Each row is where one point has got to under a steady rotation. How many steps took it there?
The counts run from 0 to 221.
[130 145 137 130 137 190 148 132  90 165 167 101 117 132 185 141  91 114
  89 131 170 120 121 119 129 139 144 108 198 142 140 143 116 126 153 160
  97 107 125 112 124 153 153 110 137 182 133 150 147 120 118 127 186 104
 149 153 148 165 148 179 108 166 126 161 106 164 130 136 110  41 118 106
 138 151] | 20
[156 135 149 163 163 138 117  97 153 148 163  88 168 115 132 113 101 111
 174 140 136 121 163 143 149 100 166 146  95 125 141 174 107 141 148 192
 131 117 110  84 181 152 142 110  99 110 168 142 156  82 104  94 145 112
 161 147 139 125 184 170 113 116 142 176 131  83 107 118 110 137 113  96
 141 112] | 148
[121 153  97  88  85 103 185 126 150 123  93 187 128 123  80  95 110 139
 147 149  89 135 125  80 103 186 134 101 122 120 132 106  92 104 149 128
 117 147 139 193 163 142 118 116 164 155 128 123 151 152 160 147 118 155
 135 143 136 137 124 150 122 101 133 142 131 108 125 158  69 152 130 163
 126 104] | 171
[124  63 148 100 132 114 143 104 128 121 114 126 119 141 159 167 126  93
  95 106 132 161 120 101 131 148 134 188 176 156 129 127 145 161 128 123
 143  99 174 115 108  93 147 135 118 163 113 123 127  99 168 124 158  98
 156 125 104 175 158 153 139 175 106 119 141 115 122 173 180 108 134 122
 131 162] | 92
[108  63 125  94 152 121  80  79 112 125 127 102 140 104 135 155 162 142
 109 111  80 137  98 144 147  93 107 148 167 146 142 111 148 173  78 139
 136 106 129  72 125  76 130 131  76 133 130  90 126 123 143 118 151 112
 141 140  74  98 118 123 128 134 142 119 135 187 132 102 146 167 147 111
  64 125] | 110
[127 207 141 171 104 130 113 167 117 122 153  94 100 152 145 129 111 144
 101 144 158  97 141 176 113 103 122 119  97 115 107 144 114  93 150  99
  92 131  93 143  99 155 120 139 122  94 143 161 106 144 102 162 105 123
  87 128 169 138  81 131 150 117  93 120 110 147 145 116 120  52  75 163
 145 131] | 32
[142 144 139 159 148 163 150 161  92  91 134 125 139 112 186 137 136 120
 122 105 118  99 108 166 105  82 120 123 150 155 146 124 164 102 140 123
  99 107 141 151 115 103 134 133 138 102  56 136 138  91 112 135 164  98
  68 154 105 102 109 111 157 150 100  93  96 128  93 117 150  85 155  89
 145 165] | 114
[ 98  94 122 164 124 108 102 119 108 140  95 128  98 129  93 116 170 166
 124 115  85 166 105  71 138 151 104 137 115 104 117  82 133 154  74 107
 136 172 123 144 134 129 101 117 129 129 169  87 146 162 155 135 128 149
 139  89 144  99 141  91 108 138 153 110 122 125 159 109 142 177 181 139
 121 125] | 182
[133 122 137 143 139 196 124 174 115 160 143  72  92 109 168 109 115  64
  82 156 130 125 136 167 150  73 151 147 116 153 129 145 136 143 109 128
 132 112 115 122  66 141 100 171 139 136 128 150 125 131 101 115 108 164
 111 111 171 134 166 144 148 117 109 102 140 178 142  88 133 111 142  81
 110 150] | 2
[116  82 150 148 102 146 112 137 125 153 107 112  58 168 143 145 159 120
  75 152 124 169 139  99 165 153 118 135 137  94  76 111 131 137  97  72
 150 142 151 130  93 126 104 137 152 152 148 108 108 135 170 135 145 160
 100  45 144 123 141  86 147 148 128  91 142 155 164 135 152 122 157 147
 135 132] | 82
[132  64 121 143 129 125 157 100 166 159 128 121  97 181 109 132 111  81
 112 155 126 171 167  89 161 159 140 150 113 122 102 152 117 136 102 110
 147 127 170 110 130 141 105 151 136 123 132 120 128  71 143  84 147 163
 125  71 154 158 178 105 175 113 128 128 148  66 127 143 144 199 130 149
 153 123] | 73
[144 172 122 132 128  74 100 119 144  95 119 117 158 131  84 148 152 201
 180 129  93 133 102 134 104 139 100  93 110  73 112 109 117 132 121 123
 131 124 106 146 184 124 138  81 122  72 141 123 120 133 123 160  98 135
 100 123  92  71  78  88 108 123 162 143 103  91 146 153 115 141 104 164
 118 111] | 161
[144 130 146 191 162 174 114 156 107 133 126  81 126 103 131 155 107 135
 125 146  90 136 106 110 108 127 131 117 197  71  82 127 104 142 139 174
 118 117 104 122 159 133 134  97 115 135 143 170 179 122 135 138 173 117
 143 146 111  93 114 129 101 141 161 128 103 147 135 148  87  59 153 138
 114 102] | 39
[101  76 117 147 170 179 172 114 132 154 125 119 141  88 161 107  98  72
 128 126  99 132 155 111 158  99 159 149 157 125 153 124 164 128 105 151
 137 102 145 107 152 138 135 153 128 148 118 126 151  88 119 115 119 129
 143 131 105 119 180 149 129  96 121  80 151 148 122  75 132 151 146  55
  85 146] | 220
[162 150 120  95 124 150 119 128 153 113 136 104 163 124 103 150 107 132
 134 155  87 109 100 154  73 115 143 111 161  92 102 138 101 131 135 166
 118  82 120 123 145 104 129 114 130 128 114 170 143 147 108 153 130 142
 133 174  92 115  91 156 132 109 148 141 117 132 120 164  60  94  86 152
  81  84] | 141
[177 163  91 103 135 165 143 146 151 127 170 124 147 138 158 117 105  97
 134 152 153 106 135 187 129  91 162  82  91 134 148 190 114  91 158 136
 109  93 126 115 111 152 128 160 135  92 111 159 110 103  81 109 110 166
 105 148 153 159 113 158 161  78 111 159 126 104 122 116  92 131  79 139
 125 125] | 23
[143 131 148  92 117 153  97 158 130 135 152 110 129 140 143 136 128  79
 103 128 164 132 124 196 127  89 147 170  95 190 127 167 130 141 115 112
 151 132 119 118  22 113 106 153 129 130 119 151  80 149 105 127 113 168
 126 120 167 166 125 154 161 151 102 130 132 133 114 137 153 120  95 109
 122 151] | 104
[133  76 126  93 138 130 134 136 114 144 120 133 155 104 101 106 140 127
 117 116 109 156 104 101 170 118 154 175 120 174 161 106 119 177  75 169
 149 161 122 134  90 100 113 135 115 178 136  93 143 164 162 108 152 136
 183 146 150 143 178 160 101 147 139 142 126 149 102 115 148 187 164  70
 105 142] | 202
[165 130 117 155 119  86 100 147 145  79 101 127 130 148  75 142 155 169
 148 140  79 154 100 144  97 131 106 112 120  93 102 124 113 117 120 116
 135 126 130 151 132  85 107 111 119  63 113 142 146 133 140 158 164 136
  89 157 111 103  66  75 153 116 155 135  82  78 116 168 113 143 142 172
 130  95] | 60
[155 177 128 171 148 117 188 158 147  96 126 132 161 108  83 126 117 126
 186 134 137 125 140  88  94 120 131 125 102  97 121 122 119 107 152 166
 127 138 133 172 182 141 132  69 140  86 138 148 170 109 112 138 100  95
 131 131 111  88 141 120 102 127 132 117 104  61  95 111 131 134 160 131
 166 147] | 169
[144 115 106 110  95 104 180 122 118 119 102 186 110 149 114 114 143 132
 111 105 133 140 125  61 121 196 131  97 139 162 143 118 120 108 131 110
 107 144 176 177 142 138 123 108 149 168 103 101 145 131 175 114 191 127
 136 136 157 174 128 122 143 124 134 138 107  97 123 165 148 156 174 141
 185 133] | 71
[ 88 152 132 145 100 101 118 104 129 128 107 148  70 153 120 143 142 194
 120 112 108 125 125  78 105 197  99  93 172 104  93  88 105 131 151  75
 117 160 134 159 172 136 134 101 130 163 152 105 137 147 159 151 166  90
 115 112 139 138  81 109 117 144 135 114 129 147 172 161 107  95 124 184
 142  93] | 163
[ 83 187 106 110 124 114 128  87 131 132 155 174 146 111 149  96 125 169
 169  84 169  91 158 147 155 101 128  83  81 164 192 116 115  98 137 137
 115 131  97 112 154 168 139 112 121 121 160  98 124 121 109 104 102 101
 118 138 139 132 135 138  92 110 131 163 122 141 121  73 135 147 109 112
 158 139] | 25
[105 132 125 115 119 117  75 138 104 109 148 149 102 147 151 123 159 157
 115  98 136  67 104 182 116 110 109  83 129 162 138 149 127 113 167  87
  96 125  96 128 113 113 126 149 108 122 111 136  99 136 114 134 179 110
  91 169 145 156  60 118 158  97 114 117 110 140 146 142 126  83  99 151
 147 107] | 134
[154 120 130 142 139  99 144 157 166 104 114  97 160 118 118 158 133  90
 139 170 123 135 122 164 111  85 120 193 103  92  96 132 152 136 134 108
 180 128 139 135  97 108 113 152 145  91 108 155  92 143  98 155  34 151
 104 110 102 102 122 111 146 149 104  80 164  97 121 127 140 151 115 147
 115 138] | 86
[ 71  69 138  92 114  91 111  83 126 116 123 132 135 108 130 121 138 109
 125  99 140 127 161 134 141  88 108 199 127 152 138 109 164 163 107  93
 153 143 137 101 121 101 145 167  93 134  96  93  94 159 149 123 104 100
 144 137 101 131 130 137 130 141  96  87 161 155 154 108 146 166 131  99
 115 149] | 210
[ 76 119 121  76 109 137 110 119 110 138 116 163 101 103 129  87 143 148
  92 100 123  90 118 143 132 116 107 106 117 135 144  84 166 136 122  80
 131 148 120 153 112 108 130 169 136 151 116  97 102 182 118 145  89 139
 114 130 132 118 117 129 116  85 121  75 153 223 161  95 114 155 122 109
 107 114] | 108
[125  95 133 145 161 147 118 126 132 141 134 114 154  98  98 107 118 139
 174 144 102 147 122  89 146 118 155 136 124 105 138 131  78 157 128 211
 127 143 106  96 176 143 110 111 100 127 160 146 176 123 144  90 166 137
 179 149 147 115 177 153 108 102 171 178 103  95 120 129  83 164 136 110
 102  79] | 47
[123 156 172 172 130 117  95 172 151 154 104  96 111 117  82 110 116 141
 138 168 125 124 149 130 122 133 130 171  90  85  81 119  93 152 144 133
 147 171  88 136 124 144 126 121 128 133 172 147 128 224 140 147  79 139
 143  97 152  82 150 147  80 150 160 132 138 134 160 125  91  96 109 149
  94 105] | 57
[152 137  75 125 110 126  85 104 137 140 145 139  95 164 102 111 144 164
 112 132 100 141 101 137 128 149 110  48 102 114 128 140 101  98 107 125
 116 126 112 127 146 145 112 142 129 103 152 129 126 104 133 117 178 168
  94 125 159 132  71 102 160  85 161 169  91 107 138 149 109 152  96 161
 138  83] | 153
[169  80 135 147 150 197 111 154  85 168 136  93  99 137 136 128 133 115
  84 118 103 180 109 117 154 121 149 128 141 144 111 121 127 155  68 142
 134 125 128 126  64 109 119 162 108 147 129 124 156 109 152 108 162 158
 121 105 165 132 162 107 160 147 143 138  99 147  94 113 163 151 181  84
  97 143] | 102
[114  64 127 127 148 171  84 118 113 139 133  75  88 136 178 151 119 110
  80 144  92 133 113 157 145 110 127 133 169  97 101 133 158 142 108 112
 109  92 127  74 116 105 132 176  99 122 118 144 111  98 115 115 168 146
 114 131 116 123 114 123 166 117 132 100 142 184 156 125 126  91 115 118
  62 106] | 10
[145 163  92 144 110 124 196 143 159  93  92 149 152 113  78  89 113 126
 160 156 111 143 128  85  99 145 152  96  94  94 123 106  91  87 152 162
 125 128 141 181 175 153 115  99 169 101 120 142 155 131 133 151  87 154
 129 134 130  77 134 133 120  87 140 122 108  91 109 130  85 172 150 144
 132 103] | 170
